In the rows, zero is written as 128.
The same turns and mirrors carry the whole set onto itself and the rows of a family onto each other. Which other rows belong to the same family as each row named below? List them in the order they appear above.
These 30 rows form 5 families of 6 rows each.
kem: [169  93 159 139 137 114 100 172 155  90 145 141 140 149 151 125 108 148
 134 157 159 103 109 124 116 113 107 161 122 134]
sodo: [183 132 136 116 134 113  96 199 143 123 126 151 135 151 136 142 117 128
 115 145 153 124 108 102 116 130 115 144 147 129]
vepo: [161 130 121 132 115 119 126 180 120 108 124 108  87 126 169 121 157 124
 148 124 149 121 133 128 106 130  93 148  92 156]
bom: [179  98 163 142 133 114 109 163 139 100 153 129 109 160 141 113 100 139
 109 158 150  99 110 127 105 111 111 156 131 122]
beba: [168 125 154 120 123 120 153 143 131 107 126 109  95 112 157 149 120  99
 151 145 147  94 149 138  97 103  90 127 129 156]
vorir: [184 133 129 132 113 112 132 174 119 122 116 114 105 130 161 124 170 113
 141 124 138 114 120 124  88 139  95 136 101 149]
piz: [162 133 141 135 109 132 154 145 120  98 131 101 112 112 168 127 119 105
 163 140 140 118 154 131  94 107  97 138 142 150]
fipub: [166 127 149 129 141 123  89 181 152 129 117 142 130 170 140 164 108 124
 107 148 153 115 111 108 114 140 112 140 128 140]
larif: [144 112 153 136 138 143 120 150 151 128 133 135 149 165 120 137 112 142
 142 172 139 125 114 118 131 111 100 123 133 131]
zukop: [155 129 139 141 131 134 144 147 112 106 126  88 102 116 165 139 121 108
 163 143 134 113 159 144 111 114  90 139 137 131]
dem: [145 108 153 137 142 139 127 146 164 127 141 138 145 168 134 141 125 146
 147 171 139 127 114 132 123 126 107 115 135 132]
muzib: [172 131 108 129 103 137 124 175 121 113 127 112  90 122 170 118 144 119
 139 122 148 118 122 127 111 136 112 136 100 166]
tun: [162 129 133 135 124 125 139 167 104 170 137 107 111 138 165 117 127 109
 150 128 126 102 130 122 100 119 125 113 135 152]
mim: [178 127 135 116 141 118  97 174 171 135 116 135 125 162 143 165 107 124
 113 154 143 120 108 119 111 136 115 141 133 143]
soka: [159 134 144 135 135 128 144 160 113 165 125 112 107 141 172 115 137  94
 147 120 132 107 138 133 100 122 118 116 139 146]
Beru: [163 108 155 143 126 111 121 159 135  83 140 148 147 146 138 123 114 143
 124 165 149 108 108 123 100 115 121 150 106 119]
fuze: [171 129 138 143 113 137 139 148 110  98 139  99 108 108 175 133 111 115
 163 141 139 110 147 134 107 117 105 130 148 143]
pezin: [137 121 145 145 116 131 121 155 158 120 141 133 123 166 114 124 115 141
 132 154 152 115 109 118 145  98 115 119 136 137]
busi: [152 138 142 126 132 120 140 185 122 154 129 109 123 128 167 122 139 105
 153 125 119 107 138 126 110 114  91 113 159 156]
kub: [146 117 154 129 132 151 131 150 150 110 143 135 150 177 127 138 120 145
 142 158 146 129 120 137 135 114 111 133 143 137]
der: [190 132 133 116 132 132 126 171 122 119 131 117  88 127 167 129 162 122
 139 146 134 135 134 141  98 118  88 135 101 167]
Zikim: [132 113 139 136 143 151 132 163 150 118 142 142 146 165 133 148 114 132
 117 154 135 112 124 123 137 117 120 124 148 135]
nopa: [182 138 123 128 118 130 131 177 131 114 126 112  87 117 176 115 154 120
 139 116 140 123 127 125 108 124 114 142 101 166]
sot: [161 125 137 145 126 134 152 148 129  86 126  99 116 110 171 138 133 109
 145 134 120  97 142 149 109 111  99 142 126 147]
fono: [149 140 145 130 142 111 130 184 113 169 125 103 100 132 167 121 131 107
 146 122 127  99 138 127 107 118 106 121 127 146]
kepo: [165  99 158 130 130 101 104 168 166  93 141 145 140 142 158 118 103 139
 138 161 159 106 104 133 105 121 103 152 122 137]
tasir: [155 129 142 137 135 113 128 170 123 158 126 129 115 139 176 125 151  97
 159 125 150 104 140 153 112 102 106 114 133 165]
nedaf: [165 113 168 126 123 108 112 173 150  88 142 147 138 161 149 115 108 144
 123 148 162 103 105 133 104 118 121 160 112 144]
kodoz: [180 142 153 107 139 125 100 177 147 134 120 137 135 170 129 153 104 123
 112 147 148 123 109 120 117 128 123 144 142 138]
ruvil: [168 142 137 144 122 119  83 175 137 118 128 137 120 179 140 150 113 125
 105 159 152 140 122 119 115 126 113 141 146 136]

The rest of the family of nopa: kem, piz, fipub, larif, soka
The rest of the family of vorir: sodo, Beru, busi, Zikim, sot
The rest of the family of pezin: bom, beba, der, tasir, ruvil
The rest of the family of kepo: dem, muzib, tun, mim, fuze

The same turns and mirrors carry the whole set onto itself and the rows of a family onto each other. Which other rows belong to the same family as each row named below? List them in the order they appear above.
These 28 rows form 7 families of 4 rows each.
kifu: [120 131 127 137 148 136 111 128 153 101 122 135  98 130]
ton: [134 121 123 121 100 156 156 136 130 136 149 151 144 113]
Zan: [110 142 112 119 136 123  91 128 146 106 129 130 102 112]
vep: [136 136 108 146  99 137 114 113 159 150 146 119 140 131]
Pepi: [115 108 135 116 142 126 117 114 130 109  95 137 129 100]
moga: [143 130 114 145  90 134 122 122 148 156 138 132 150 131]
Viko: [125 104 143 124 145 124 128 129 136 114  99 131 124 105]
Bubig: [111 111 132 128 144 128 114 117 128 106  97 128 126 101]
dapo: [133 128 122 111  90 153 140 138 126 137 143 144 154 105]
muvar: [141 131 117 153  90 131 119 124 153 142 145 130 148 134]
lus: [131 126 121 105  83 139 137 129 139 137 146 139 153  97]
mekuf: [116 108 139 124 134 133 129 131 128 110  93 131 125  94]
supa: [114 130 108 127 144 128 100 128 147 103 124 128 100 130]
Rizap: [133 139 112 146  83 137 114 107 155 144 141 126 144 118]
sogo: [117 129 109 122 140 123 102 130 135 104 116 138  96 124]
sofe: [117 112 144 127 142 136 124 116 145 107 102 114 120 101]
mir: [125 129 124 106  95 153 143 131 139 134 150 147 152  96]
kazi: [139 127 121 137  80 139 122 123 163 153 134 122 139 116]
pasa: [117 131 119 115 133 124 107 123 156 104 121 149  93 112]
sulus: [140 129 120 148  95 137 125 116 166 149 145 124 138 132]
Mogo: [111 126 136 109 133 136 116 112 139 112  90 136 118  99]
ked: [121 142 114 135 129 119  94 124 144 103 133 134  96 123]
sonu: [126 117 124 112 105 148 152 134 134 137 144 155 156 104]
Mev: [126 132 117 122  98 152 141 136 129 138 154 145 159 111]
Voluk: [145 118 121 148  94 134 127 130 159 137 158 121 142 129]
Sur: [122 134 120 127 137 126 105 131 149 101 130 133  88 127]
tolu: [114 115 143 119 133 130 118 117 136 109  94 129 125  89]
Gano: [133 133 133 121  96 146 147 134 142 127 164 147 148 109]

The rest of the family of sofe: kazi, pasa, Gano
The rest of the family of Bubig: moga, sogo, Mev
The rest of the family of Pepi: dapo, muvar, supa
The rest of the family of tolu: mir, sulus, Sur

The same turns and mirrors carry the whole set onto itself and the rows of a family onto each other. Which other rows belong to the same family as each row named below? List them in the order they appear above.
These 28 rows form 7 families of 4 rows each.
muk: [106 141 125 143 142 154 126 131]
nifed: [117 153 119 148 135 148 122 125]
Duzed: [120 149 138 123 135 121  99 151]
pakov: [136 135 152 113 130 126 146 103]
zur: [131 154 140 119 123 123 100 144]
pibel: [135 163 148 129 124 104 127 118]
Tufe: [132 108 115 128 136  98 123 109]
mal: [115 138 147 114 134 130 104 151]
Nop: [127 143 150 110 122 131 105 144]
boziz: [134 106 119 124 132 101 126 107]
gava: [142 102 112 127 155 127 128 127]
Pib: [127 103 117 127 140 100 125 112]
fisi: [148 112 105 134 154 120 124 126]
mero: [148 135 132 134 116 128 151 151]
mimu: [125 151 126 138 123 155 127 119]
mabe: [128 102 121 122 136 104 127 109]
bupem: [124 140 166 112 125 120 137 121]
gira: [157 114 109 129 144 123 126 119]
duka: [115 138 133 133 130 161 131 123]
Sol: [134 122 137 131 128 131 154 159]
tol: [102 134 159 122 150 115 133 136]
zaka: [112 157 142 140 148  99 122 134]
balu: [142 142 122 146 127 118 145 157]
dolu: [152 103 116 122 144 131 130 121]
bel: [128 129 127 143 138 122 148 164]
zub: [142 159 129 137 135 105 133 105]
favu: [105 121 149 119 158 124 144 122]
tifom: [112 146 127 143 164 102 131 124]

The rest of the family of muk: nifed, mimu, duka
The rest of the family of bel: mero, Sol, balu
The rest of the family of tol: pibel, bupem, zaka
The rest of the family of gira: gava, fisi, dolu
The rest of the family of Pib: Tufe, boziz, mabe

The same turns and mirrors carry the whole set onto itself and the rows of a family onto each other. Which other rows belong to the same family as each row named below? List them in the order they appear above.
These 27 rows form 9 families of 3 rows each.
Tono: [140 173 153 116 102 102 129 141 157 124  92 128 128 150 105 128]
gasa: [113 163 163 145 136 120  92 144 171 166 113 149  99 130 138 141]
tasud: [123 155 162 127 104 137 114 144 177 128 118 174 109 153 142 102]
Mido: [139 167 160 114 103 111 122 154 146 121  90 125 149 132 122 115]
Vemu: [116 143 138  91  99 106 107 114 167 173 121 128 105 128 136 124]
Pivib: [147 163 146  82 131 128 121 151 165 148 110 148  94 123 107 136]
lov: [116 138 122 134 116 105  90 146 133 147  85 151 119 115 116 118]
kek: [121 137 141  84 107 123  99 133 158 178 125 126 121 116 138 115]
Repud: [111 160 146 131 144 131 111  99 163 154 102 127 130 125 129 109]
pur: [130 139 158 106  96 103 137 123 172 132 112 138 111 154 120 138]
Lol: [125 153 164 121 111 147 110 154 176 133 125 172 115 150 139  99]
kuge: [114 160 148 128 149 135 110 104 165 156 106 127 131 126 124 110]
boz: [141 154 157  90 121 129 114 160 140 133  93 144 123  90 141 116]
gadu: [108 160 165 151 127 113  90 140 161 157 102 150 109 118 154 136]
vosi: [111 158 147 130 146 136 109 103 162 154 103 127 135 123 129 107]
mefe: [145 170 154 104 117 120 119 162 156 136 105 123 142 144 101 122]
Vap: [134 153 153 122 110 121 126 132 132 143 115 188 133 105 146 125]
dif: [118 142 118 133 120 104  93 143 143 151  91 151 107 128 103 126]
tidup: [136 160 145 120 113 115 131 121 150 149 121 193 111 128 126 138]
tudus: [140 130 161  88 118 131 123 159 167 146 125 129 137 140 114 127]
Vaze: [124 153 166 127 103 142 110 151 170 127 118 172 118 142 149  96]
Sota: [120 138 120 126 128 116  85 156 137 155  93 149 118 120 104 121]
pon: [133 164 150 104 102 103 129 128 154 124  84 150  91 113 136 133]
tatag: [113 139 142  95  92 110 105 117 152 165 111 127 120 112 153 113]
zeduv: [128 129 167 108  94 114 128 142 148 124 103 130 145 121 146 116]
gev: [115 157 168 142 139 129  85 155 162 166 111 149 117 116 146 132]
Pufe: [142 153 149 109 128 136 122 146 144 160 133 188 128 116 124 130]

The rest of the family of pur: tudus, zeduv
The rest of the family of Pivib: boz, pon
The rest of the family of kek: Vemu, tatag
The rest of the family of Lol: tasud, Vaze
The rest of the family of Sota: lov, dif
The rest of the family of vosi: Repud, kuge

The same turns and mirrors carry the whole set onto itself and the rows of a family onto each other. Which other rows belong to the same family as each row named below? List them in the order they appear above.
These 20 rows form 4 families of 5 rows each.
tuger: [137 124 143 145 150 105 126 134 127 137 121]
sak: [120 103 141 150  96 129 119 122 147 103 100]
Poro: [113 106 137 113  99 142 131 113 124  93 130]
daz: [105 115 124 104 103 144 145 118 138 111 143]
faz: [101 138 110 150 128 148 111 138 134 126 144]
veg: [134 106 143 107 126 112 146 123 114 125 132]
veze: [130  96 143 148 113 142 111 135 128 110  96]
lotu: [113 130 132 168 104 129 130 150 151 130 110]
gebe: [107 105 146 127 115 154 132 115 121 143 156]
Vekun: [129 127 162 143 131 125 145 132 149 121  99]
voba: [117 128 159 117 141 136 155 112 137 126 137]
Mitol: [112 142 121 126 131 128 146 134 145  93 123]
Mepe: [105 126 122 147 114 156 101 134 140 147 136]
vub: [111 140 124 146 149 125 143 130 157 114 125]
gibid: [125 120 146 130 151 159 110 129 123 138 122]
tota: [131  95 152 123 146 152 128 122 131 136 115]
deru: [102 106 127 150  81 142 129 134 132 129 140]
vuli: [115 129 122 113 113 126 126 135 116 147 155]
zotud: [121 136 129 148 106  93 124 133 136 114 122]
kemu: [124 114 137 138  88 120 100 134 118 141 125]

The rest of the family of zotud: tuger, veg, vuli, kemu
The rest of the family of tota: sak, daz, Mepe, vub
The rest of the family of deru: lotu, gebe, Vekun, voba

